Here are some points:
[-1.9  0.1  1.6 -0.1 -0.1  1.0 -1.1  0.5 -0.3  0.6  0.6  0.5 -1.2  0.9
  0.1 -0.6]
[ 3.2 -0.6 -0.2  0.3 -0.9  0.1  1.3 -1.5  1.3  0.3  0.8  1.0 -0.3 -0.9
 -0.8  0.4]
[-1.3  0.9  0.2  0.5  0.0  0.5 -0.9  2.2  0.1 -0.2 -1.1 -1.1  2.0  1.0
  1.4 -0.4]
[-0.3 -0.2 -0.7 -0.3  0.2 -0.4  0.7  1.8  1.7 -0.1 -0.4 -0.8  0.7 -0.9
  0.7  0.0]
[-1.0 -0.1 -0.2  0.2  0.6 -0.9  0.6  2.2  1.5 -0.2 -0.2 -1.0  1.8 -0.4
  1.0  0.2]
[-0.6  0.0  0.9  0.5 -0.4  0.2  0.1 -1.1 -0.2 -0.8  0.9  0.1  0.0  1.2
 -0.3  0.3]
[ 1.4 -3.1 -0.6 -1.4 -2.3  0.9  0.9 -0.1  1.5  0.0  0.7 -2.0 -1.1 -1.9
 -1.2  0.3]
[ 0.5 -0.2  0.6  0.0  0.4  1.1  0.4 -1.4 -0.4 -0.5  0.3  0.1 -1.1  0.4
  0.6  0.0]
[-1.9  1.5  0.7  0.5  0.3 -0.1  0.7  1.6  1.4  0.2 -0.4 -1.0  1.5  0.4
  2.0 -0.1]
[ 0.7 -2.0 -0.2 -1.8 -2.1  0.3  0.3 -0.5  1.1 -0.2  1.0 -2.3 -0.8 -0.9
 -1.7  0.8]
[-0.9  0.5 -0.5  0.4  0.6 -1.0  1.0  2.3  1.6  0.3 -0.7 -0.6  1.8 -0.6
  1.3 -0.2]
[-0.4 -0.4 -0.2  0.8 -0.1  1.3  0.6 -1.4 -0.3  0.5  0.6  0.3 -0.9  0.6
  1.2 -0.1]
[ 2.4  0.9 -2.2 -0.4 -1.4 -0.3  0.7 -0.6 -1.0 -0.4  0.3  0.6 -0.2 -0.9
 -1.0  0.1]
[-4.7  0.6  2.1 -0.6  1.8  1.0 -1.6 -0.3 -1.1  0.4  0.1  0.6 -0.9  1.2
  0.0 -2.0]
[-0.2 -0.4  0.3  0.6 -1.5  0.7  0.1 -0.3 -0.3  0.4  0.8  0.8  1.5  0.9
  0.5 -0.4]
[-3.4  1.0  1.2 -0.3  1.0  1.3 -1.2  0.2 -1.5  1.2  0.8  1.2 -1.6  1.0
 -1.0 -1.0]
[ 0.4 -1.7 -1.3 -0.9 -0.2 -0.4  0.8  1.2  1.6 -0.4  0.1 -1.2  0.1 -1.7
 -0.3  0.3]
[-0.4 -0.1  0.3  0.7 -1.7  1.9  0.4  1.1 -0.4  0.0  0.0 -3.1  0.3  0.3
 -0.2  0.1]
[ 1.8 -0.3 -1.9  0.6 -0.1 -1.5  1.8 -0.3  0.2 -0.1  0.4  1.3  0.8 -1.0
  0.7 -0.1]
[-1.1  0.9  0.2  0.2 -0.4  0.4 -1.0  1.6 -0.4  0.1  0.4 -1.0  0.8  0.8
  1.2  0.7]
[-0.1  0.0 -0.6  0.1  0.6 -0.5 -0.2 -0.6  0.0  0.1 -0.8  1.1 -1.1 -0.4
  0.2 -1.0]
[-1.4 -0.5  0.1  0.8 -0.3  1.5  0.4  0.0 -0.5 -0.1  0.9 -0.2  0.4  0.5
 -0.2  0.2]
[-1.3  1.3  0.5  0.1  0.4 -0.8  0.2  2.5  1.3 -0.3 -0.9 -0.2  1.5  0.1
  1.7 -0.3]
[ 0.9  0.9 -0.7 -0.8  0.9 -1.5  0.5 -0.3  0.2  0.0  0.0  1.3  0.0 -0.9
  0.9 -0.6]
[-2.0  0.5  1.5 -0.7  0.3  0.3 -1.1 -0.6 -1.3  0.3  0.4  0.4 -0.1  0.2
  0.5 -1.6]
[-1.0  1.1  0.1 -1.6 -1.1  1.2 -0.7  0.3 -1.7  1.3  1.2  0.6 -1.2  0.1
 -0.7  0.2]
[-0.2  1.2  2.8  1.3 -1.4  0.2  0.5  0.6 -3.4 -0.3  1.5  1.1 -0.6  2.5
  1.0 -1.2]
[-1.7  1.3  0.9 -0.2  1.7 -0.4 -0.4 -0.7 -0.8  0.4  0.1  0.4  0.6  1.5
  0.2 -0.8]
[-0.7  0.8  2.2  1.4  0.6  0.5 -0.1 -1.1 -1.4  2.7  0.6 -0.2  0.3  1.1
  0.9  2.0]
[ 1.5 -0.7  0.4  2.0  0.5  0.4  0.0 -0.8 -0.3 -0.6 -0.6 -1.6  1.8  0.2
  0.3  0.6]
[ 1.3  0.3 -0.8 -0.5 -0.2  1.1 -0.1  0.4 -0.7  0.7  0.3  0.7 -0.9 -0.2
 -0.7  1.6]
10 more points follow, each with its number after it:
[ 2.7 -0.8 -1.5  1.1 -0.2  0.1 -0.2  1.0  0.9  0.8  0.3  0.6 -0.4 -0.4
 -1.0  1.9] 0
[-2.9 -0.9  2.4 -0.4  2.8 -0.8 -1.0  0.3  0.3 -0.3 -0.6 -1.5  1.4  0.0
  0.7 -1.1] 1
[ 0.5 -1.7 -1.2 -0.7 -0.6  0.0  0.8  1.2  1.2  0.0  0.1 -1.6  0.0 -1.4
 -0.2  0.0] 2
[ 2.2 -1.9 -0.1 -0.4  0.1 -0.6  1.5 -0.6  1.2 -2.2 -0.4 -1.3  2.8 -1.3
  0.5  1.3] 3
[ 1.1  0.8 -1.0 -0.4 -0.3  0.1 -0.4  0.2 -0.9  0.4  0.4  1.2 -0.8  0.2
  0.0  0.7] 4
[-1.7  1.5  1.6 -0.5  0.1  1.1  0.0 -1.5 -1.5  0.9  0.0 -0.1 -1.3  2.2
 -0.4 -0.4] 5
[-0.3 -0.7  1.1  1.1 -0.2  0.9  0.0  0.5  0.1  0.2  0.2  0.8  0.6  1.2
 -0.1  0.2] 6
[ 2.0  0.4 -1.0  0.3  0.4  0.0  0.1 -0.1  0.2  0.0  0.1  1.4 -0.5  0.0
 -0.3 -0.8] 7
[ 1.1  0.1 -1.1  0.6 -0.9 -0.3  0.1 -2.4  0.6  0.7  1.1  0.7 -0.3 -0.7
 -1.0  0.0] 8
[ 2.6  0.6 -1.6  0.5  0.0 -0.6  0.4 -0.1  0.1 -0.5  0.2  1.2  0.5 -1.1
  0.0  0.5] 9
Which of these numbered points is nearest to each point below, ignoring the 2 directions in which the first points spread most? Its number follows each.
[-1.6 -0.7  1.8 -0.5  3.1 -2.3 -0.7  0.8  1.8 -1.4 -1.9 -0.3  1.4 -0.6
  1.1 -1.2] > 1
[ 0.1 -0.3 -0.3  1.0 -0.8  0.2 -1.0  0.3 -0.5  0.5  0.6  0.6 -1.1  1.1
 -0.6  0.4] > 0
[-1.8 -0.6  2.1 -0.2  3.0 -1.3 -0.5  0.6  1.0 -0.2 -0.8 -1.0  1.8 -0.7
  0.8 -0.5] > 1
[ 0.9 -0.3 -0.7  0.1 -0.4 -0.2  0.6 -1.2  0.3  0.7  0.8  0.7 -0.4 -0.2
 -0.8 -0.1] > 8
[ 1.0 -2.1 -0.8 -1.9 -0.9 -0.5  0.9  1.0  2.5 -0.7  0.0 -1.8 -1.0 -1.6
  0.3  0.2] > 2
[-0.4  0.9  1.8  0.2 -0.8 -0.2  0.7 -2.7 -1.7  0.7 -1.7  0.5 -1.0  1.2
 -0.8  0.2] > 5
[ 1.9  0.4 -0.7  0.2  0.7 -1.5 -0.4  0.3  0.4 -0.9 -0.1  1.7  0.7 -1.1
 -0.1  0.5] > 9
[ 1.8 -1.2  0.5  0.4 -0.3 -0.4  0.0  0.8  0.8 -0.3  0.2 -0.4  0.4 -0.2
 -1.0  1.0] > 6
[ 0.4 -1.2 -0.9 -0.6 -0.5 -0.3  1.0  2.0  2.1 -0.1 -0.4 -1.1  0.1 -1.2
  0.5  0.3] > 2
[ 0.8  0.5 -0.3  0.2 -0.8  0.3  0.7 -0.5 -0.4 -0.4 -0.3 -0.4 -1.1  0.2
 -0.8  0.0] > 5
[ 0.5 -1.7 -1.2 -1.8 -0.7 -0.5 -0.1  1.2  1.2 -0.6  0.0 -1.8 -0.6 -2.0
 -0.6  0.6] > 2
[ 0.0 -0.6  0.4  1.5  0.8 -0.2 -0.1  0.1  0.4  0.2  0.2  0.5  1.8  0.3
  0.3  0.3] > 6
[ 0.1 -1.2 -0.9 -1.2  0.3 -1.2  0.6  1.7  2.3 -0.6 -0.3 -1.1  0.2 -1.6
  0.1 -0.2] > 2
[-0.3  1.6  0.1 -0.9 -1.4  0.9 -0.1  0.9 -0.5 -0.1 -0.8 -2.0  1.0  1.0
 -0.3 -0.8] > 5
[ 0.1 -0.6 -1.0 -0.8 -0.3 -0.3  1.1  1.7  1.7 -0.3 -0.2 -1.2  0.1 -1.3
  0.5  0.1] > 2
[-0.2 -1.1 -0.6 -0.9 -0.8  0.1  0.0  0.3  0.7 -0.1 -0.1 -1.6 -1.3 -1.2
 -0.2  0.5] > 2
[-0.2  1.1  0.2 -0.2  0.8  0.7 -0.3 -0.4 -0.6 -0.6  1.3  0.7 -0.9  1.2
 -0.5 -1.0] > 7
[ 0.8 -1.6 -1.1 -1.1 -0.6  0.4  1.0  0.9  0.8  0.3  0.0 -1.9 -0.9 -1.2
  0.6  0.8] > 2
[ 1.2  0.4 -0.5 -0.5  1.0 -1.4 -0.3  0.2  0.7 -1.2 -0.8  1.4  0.4  0.2
  0.4 -0.5] > 7
[-2.9  3.2  1.3  1.7  1.2 -0.1 -1.7  0.8 -2.5  0.7 -1.3  2.2  3.3  3.3
  2.2 -0.7] > 9
Now 10 new points, numbered from 0 again:
[ 1.0 -2.0 -1.2 -0.7 -0.1 -0.8  1.4  1.3  2.7 -0.5  0.0 -1.4  0.1 -1.7
  0.3 -0.4] 0
[-3.0  1.5  1.1 -0.3  1.2  0.1 -1.1  0.2 -0.7  0.4 -0.1  1.1 -0.4  1.3
  0.8 -0.7] 1
[ 2.0 -1.7 -1.6 -1.7  0.5 -2.9  1.3  1.4  3.0 -0.8 -0.3 -1.6  0.7 -3.7
  0.0  0.0] 2
[ 1.1 -0.6  0.7 -0.2 -1.3  1.5 -0.1 -0.1  0.0 -0.7 -0.2 -1.6  1.2  0.9
 -0.5  0.1] 3
[ 0.7 -0.3 -0.3 -0.2  0.1 -0.2 -0.1 -0.9  0.0  0.1  0.1  0.9 -1.2 -0.3
 -0.6 -0.1] 4
[-0.6  0.4  0.2 -0.2  0.5 -0.2  0.6  1.9  1.4  0.2  0.1 -0.9  2.2  0.2
  0.8  0.5] 5
[-0.5  0.5  0.7 -0.3  0.3  0.8  0.2 -0.4 -0.2  0.6 -0.4 -0.7  0.0  0.9
 -0.3 -0.9] 6
[-0.1 -1.3 -0.8 -0.4  0.4 -0.6  1.0  1.8  1.8 -0.3  0.1 -1.1  1.1 -1.2
  0.1 -0.2] 7
[-1.9  2.1  0.4  1.7  2.4 -0.7 -0.5  1.9  0.8 -0.2 -1.2  2.2  2.2  1.6
  1.8 -1.1] 8
[ 0.8 -0.1 -0.9 -0.3 -0.6  0.3  1.3 -1.1 -0.5 -0.9  0.1  1.0 -0.3  0.3
 -0.8 -0.5] 9
The same question for these:
[-0.5  0.1  0.1  0.7 -0.7  1.3  0.4 -0.2 -0.8  1.0 -0.4  1.7 -1.0  2.5
  0.7 -1.0] > 9
[-1.8  2.0  1.4  1.1  1.7  0.2 -1.9  0.2 -2.3  1.6  0.3  2.7  2.0  1.7
  0.4 -1.0] > 8
[-4.8 -0.2  2.0 -0.5  2.8  0.0 -1.7 -0.5 -0.8 -0.7 -0.5  0.8 -0.7  1.3
  0.5 -3.0] > 0
[-0.5  0.2  0.1  1.6 -0.8  1.7  0.0 -0.2 -1.8  0.1 -0.8  0.6  0.3  1.4
 -0.1 -1.6] > 9
[-0.5  0.7  0.9 -0.1 -0.7  0.6 -0.1 -2.0 -1.6  1.1  1.1  1.1  0.2  1.0
 -0.2  0.3] > 5
[ 2.9 -2.1 -2.2 -1.5 -0.6 -2.6  1.0  0.4  2.3 -0.9 -0.3 -1.7  0.4 -3.5
 -0.9  0.8] > 2
[-0.1 -1.5  1.0 -0.6  2.3 -2.0  0.2  0.1  1.7 -1.7 -1.7 -1.0  1.2 -0.2
  1.0 -0.7] > 2
[ 0.9 -0.8 -0.3  0.2  0.2  0.1 -0.7 -1.1 -0.4  0.1 -0.5  1.2 -1.2 -1.2
 -1.3 -0.2] > 4
[ 1.1 -1.7 -0.3  1.0  1.5 -2.2  0.5  0.7  1.6 -1.8 -1.5 -1.2  1.9 -1.8
  1.5 -0.2] > 4
[ 2.7 -1.6 -0.2  0.3  0.1 -1.6  0.6 -0.3  1.7 -1.1 -0.7  0.0  0.6 -1.6
 -0.1  0.8] > 4
[ 3.0 -1.5 -2.0  1.4 -1.5 -0.4  1.2 -0.4  0.3  0.5  0.8 -0.1  1.1 -1.0
 -0.5  1.9] > 5
[-1.6  0.3  1.3 -0.5 -0.6  0.4 -1.1  1.3  0.2 -0.5 -0.1 -0.5  0.4  0.9
  0.7  1.7] > 5
[ 2.7 -0.7 -1.1  1.4  0.3  0.0  1.6 -0.3  1.4 -0.9 -0.3 -0.2  1.0 -1.3
  1.0  1.6] > 8
[-1.1  0.3  0.4  1.2 -0.7  0.9 -0.5 -0.9 -1.3  0.7  1.0  0.1 -0.7  1.2
  0.4  0.6] > 5
[ 0.8 -0.3 -0.2  0.4 -1.5  1.8 -0.3  0.8 -0.8 -0.7  0.7 -2.3  0.6  0.4
 -1.2  0.6] > 3
[-0.4  0.3  0.3  0.3 -1.5  0.5 -0.1 -0.5 -0.6  0.0  1.0  0.8 -1.0  1.9
 -1.2 -1.0] > 9
[ 3.2 -0.6 -0.7  0.8  0.2 -1.7  0.5  0.0  1.2 -0.6 -1.1  0.4  0.9 -0.7
  0.3  1.9] > 8
[ 0.4 -0.5  1.0 -0.1 -1.0  2.0 -1.8 -2.8 -2.8 -0.5 -0.3 -0.5 -2.6  3.6
 -1.5  1.1] > 3
[ 0.5  0.3 -0.6  0.8  0.6 -0.9  0.5 -0.6 -0.3  0.7 -0.3  1.5 -0.8 -0.9
  0.0  0.0] > 4
[-2.3 -1.6  1.9  0.0  2.9 -1.0 -0.3 -0.1  1.2 -1.3 -1.1 -1.1  1.4 -0.1
  1.3 -1.3] > 0
